In the data rows, 128 means zero.
Some points, each followed by its number:
[ 87 107 147  99  82 170 129 235 111 151 144 130 130 170 138  84 107 136
 138  83 157 120 132  71 113 120 130 128 128  82  84  98] 0
[115  86 159 100 103 130  85 208 113 181 127 137 122 146 132 101 146 129
 141  89 146 153 148  65 127 125 148 132 132 126  90  94] 1
[148 108 148 127 123  95 100 109 113 141 118 128 121 127 117 133 129 117
 138 138 126 137 132 128 132 136 146 123 132 125 140 131] 2
[186 215 136 177 137  89 180  52 166 155 130  28  88 165 124 255 120 105
 142 188 121 153  62 255 161 158 116  92 120 149 178 214] 3
[159 125 134 117 127  66 133  42  91 118  95  98 138 158 118 148 127 119
 149 156 113 106 109 128 116 158 185 112 122 100 191 136] 4
[139 102 160 210  78 192  58 191 175 148 174 147 204 125 127 121  78  86
 135 100 166 163 186 146 118  88  65 121 140 162 129 149] 5
[117 166 133 144 117 160 151 133 171 134 149 125 183 124 122 152 123 141
 108 106 138 133 158 154  79 120 114 149 127 200 122 174] 6
[129 161 104 101 112 124 179  91 126 133 104 101 103 156 126 134 155 134
 125 121 102 130 114 150 114 169 141 136 105 156 118 146] 7
[ 75 100 122  65 176 117 151 212 126 131 157 127 179 161 196  91 116 138
 131 109 174 109 120   0 111  58 139 165 107  36 117  87] 8
[112 156 111 120 101 150 169 124 117 102 123 109 137 165 135 120 104 131
 123 131 130  95 111 153 120 140 122 114 122  86 142 138] 9
[174  81 168 181 109 112  32 137 160 205 118 145 127 123 102 157 160  90
 143 112 126 216 177 129 136 120 129 128 127 228 111 151] 10
[131 111 121 119 177 102 113  98 113 124 113 141 101 105 128 129 143 138
 126 153 126 131 114 110 153 115 135 122 126  92 145 107] 11
[188 108 168 107 130  58 147  98 110 160 104  76   3 131 182 161 177  55
 144 180  85 195  36 148 202 207 113 108 117  90 129 106] 12
[129 151 103 107 110 124 175 103 128 127 108 104 106 155 120 134 159 143
 125 123  96 134 114 155 111 165 141 137 106 161 120 152] 13
[155 106 139 128 137  91 115  86 115 136 112 123 118 127 115 142 152 114
 143 145 115 135 122 131 133 140 153 128 128 137 152 132] 14
[150  86 172 132  76  99  65 144 126 185 119 128 155 163 110 124 137 103
 156  97 137 171 170  96  95 145 168 130 126 179 129 144] 15
New points follow, each followed by the number of its nearest point above.
[143 162 126 192  35 186 122 138 191 175 156 114 190 179 105 148 124  99
 137  76 130 181 190 194  62 154  86 142 107 255 109 208] 6
[105 166 163  96  72 151 150 153  86  99 134 117  84  99 112 113  81 138
 116 140 134  70  88 189 139 197 119  81 168  65 108  96] 9
[141  83 173 211  81 191  36 201 169 159 178 165 192 112 106 124  89  87
 135  99 171 171 194 147 128  78  73 125 149 179 117 149] 5
[144  80 173 207  66 185  24 216 174 166 182 167 197 118 116 115  86  85
 140  86 173 175 201 136 115  89  79 130 150 196 107 159] 5
[108 151  77  92 190 115 164  72 114  68 127 169 104  50 134  93 142 158
  95 148 105  74 125 119 127 126 123 153 148 129 118 101] 11
[106 149  68 107 185 124 162  73 131  62 136 171 125  60 132 100 129 161
  93 141 108  83 133 123 121 115 117 152 145 140 121 121] 11
[192  63 178 189 130 105  10 140 171 217 119 153 131 107 105 164 176  87
 148 115 124 244 189 125 142 112 136 135 131 253 107 146] 10
[187  72 172 182 108 111  18 135 170 216 125 144 138 118  92 164 176  84
 148 113 118 232 182 132 125 126 135 134 125 247 115 159] 10
[193  72 175 195 122 106  18 128 181 211 125 146 144 113 102 172 175  87
 151 110 124 238 193 135 130 113 136 136 127 255 112 163] 10
[104 131  78  99 180 124 166 100 127  67 129 176 123  54 135  97 143 161
  91 136 103  84 134 119 122 116 137 163 148 144 109 103] 11
[ 97 111  96  94 193 116 150 146 147 122 137 123 187 156 187 115 131 136
 126 126 159 127 121   0 114  47 133 169  95  66 148 110] 8
[ 68 200  89 101  67 199 235 159 116  79 141  84 152 210 142  96  76 157
 123 107 144  55  84 161 100 151  95 120 101  35 134 136] 9
[111 181  92 131  97 154 189  80 116  96 130  96 164 181 126 120  90 134
 127 120 132  85 116 161  99 147 112 120 114  97 162 154] 9
[136 108 164 207  69 184  39 189 164 163 173 157 186 131 105 122  76  86
 139 100 170 162 184 154 125  93  75 108 144 163 118 149] 5
[119 130  82  94 186 109 153  84 118  70 130 178 100  51 135 100 141 153
  94 143 104  88 130 110 139 118 127 146 146 138 115 103] 11
[123 173 115 132  63 145 190  91 119 103 131  99 160 190 124 129  96 122
 141 125 118  90 109 188  92 173 122 113 111 108 166 164] 9
